One hidden turn or mirror swaps the rows below in pairs. Which row is each named row swapped with?
The rows were stretched afterwards, more along some directions than others.
K860: [20, -32, 6, -6, 10, 38, -24, -1, -6, -18, 2, 5, 13, -15, -46, 8]
K280: [-5, 57, 6, -19, -7, 14, -15, 2, -33, -1, 7, -13, 4, -1, 19, 26]
K156: [-7, -11, 16, -10, -8, -10, -8, 32, 10, 27, -13, 2, -3, 30, 20, 18]
K457: [-21, 20, -36, 19, 10, -8, -16, 12, -8, -3, -9, -14, -9, 7, 4, 5]
K895: [8, 35, 14, -13, -3, 26, -47, 1, -4, -16, 10, 6, 6, 6, 10, 5]
K887: [-12, 19, -30, 13, 14, -11, -9, 10, 2, 2, -12, 1, -17, 14, -5, 16]
K73: [14, 5, 13, -5, 9, 0, -1, -23, -15, 17, 22, 6, 10, -1, -13, -10]
K563: [-37, -24, 13, -4, 9, 14, -14, 51, 4, -2, -39, 11, 1, 35, 29, 45]
K404: [11, -5, 13, -8, -12, 1, -7, 12, 22, 5, -17, 19, -8, 20, 17, -3]
K254: [-2, -46, 12, 1, -2, -9, 8, 27, 21, 22, -16, 8, 1, 19, 16, 7]
K213: [24, -9, -10, 13, 1, 11, 10, -2, 40, -1, 2, 16, -8, -7, -17, -15]
K497: [-18, 21, -2, -24, 20, 15, -20, 8, -25, -25, -10, -12, 16, 16, 17, 22]
K942: [-23, -8, -15, 11, -7, 29, 13, 19, -7, -24, -23, -20, -22, -6, -24, 21]
K883: [-8, 37, 12, -7, -11, 15, -42, 10, -38, 8, 19, 15, 5, 14, -5, 22]
K667: [-11, 11, 10, -17, 18, 27, -41, 3, -30, -7, 7, -21, 22, 4, 10, 20]
K273: [-17, 1, -10, 12, 6, 5, 4, 12, -9, 15, 3, -25, 9, -17, -8, 18]
K172: [-12, 9, -3, -13, 19, 20, -8, 8, -16, -6, -12, -39, 15, -7, 7, 29]
K861: [-6, 50, -19, -4, -3, -9, 1, -7, -22, -2, 13, -11, -11, 5, 8, 0]
K220: [24, -3, 5, 11, -6, 5, -26, -7, 0, 22, 30, 27, -3, 8, -29, -9]
K876: [-28, -8, -3, -3, 25, 12, -40, 33, -17, 15, -24, -4, 17, 17, 16, 40]
K405: [-11, -46, 5, 23, 4, 15, -36, 47, 23, 13, -14, 27, -7, 26, 0, 29]
K183: [13, -17, -1, -12, -8, 41, 4, -8, 2, -42, -21, -19, -8, -14, -30, -2]
K543: [13, -35, -7, 7, 13, 31, -32, 27, 17, -18, -15, 17, -4, 11, -40, 19]
K338: [25, 5, 14, 0, -11, 19, -9, 0, 22, -6, 1, 30, -13, 12, -18, -5]
K665: [-4, 34, -18, 2, -5, 18, -26, 19, -11, -3, 6, -8, -4, -4, 11, 19]
K933: [1, 4, 31, -9, -9, 12, -7, -7, -4, 15, 4, 12, 4, 10, 9, 8]
K828: [-5, -33, 1, 8, 9, 16, -20, 24, -5, 13, 2, 7, -5, 19, -28, 15]
K996: [-11, 22, 25, -25, -1, 7, -46, 13, -54, 21, 19, -4, 24, 18, 9, 25]
K513: [8, -13, 14, -1, 10, 11, -23, -12, -2, 5, -1, 16, 3, 12, -14, 0]
K82: [27, -20, -6, 6, -6, 29, 11, -9, 15, -31, -2, -10, -13, -28, -45, -6]
K744: [-2, 13, 22, -13, -5, 15, -63, 22, -33, 16, 6, 14, 13, 23, 15, 20]
K36: [-10, -10, 12, -3, 13, 28, -23, 17, -14, -16, 2, 15, -3, 24, -30, 31]
K317: [29, 13, 9, -14, -7, 26, 8, -25, -10, -16, 26, -5, 2, -32, -33, -3]
K642: [-18, 0, 25, -22, -2, 42, -21, 17, -22, -15, -30, -26, 14, -6, 1, 45]
K655: [-9, 16, 8, -13, 13, 7, -23, 15, -5, -9, -4, -13, 15, 8, 28, 19]
K708: [-4, 33, 13, -10, 3, -3, -40, 2, -24, 34, 15, 1, 25, 8, 27, 16]

K82 pairs with K655
K338 pairs with K280
K213 pairs with K665
K273 pairs with K405

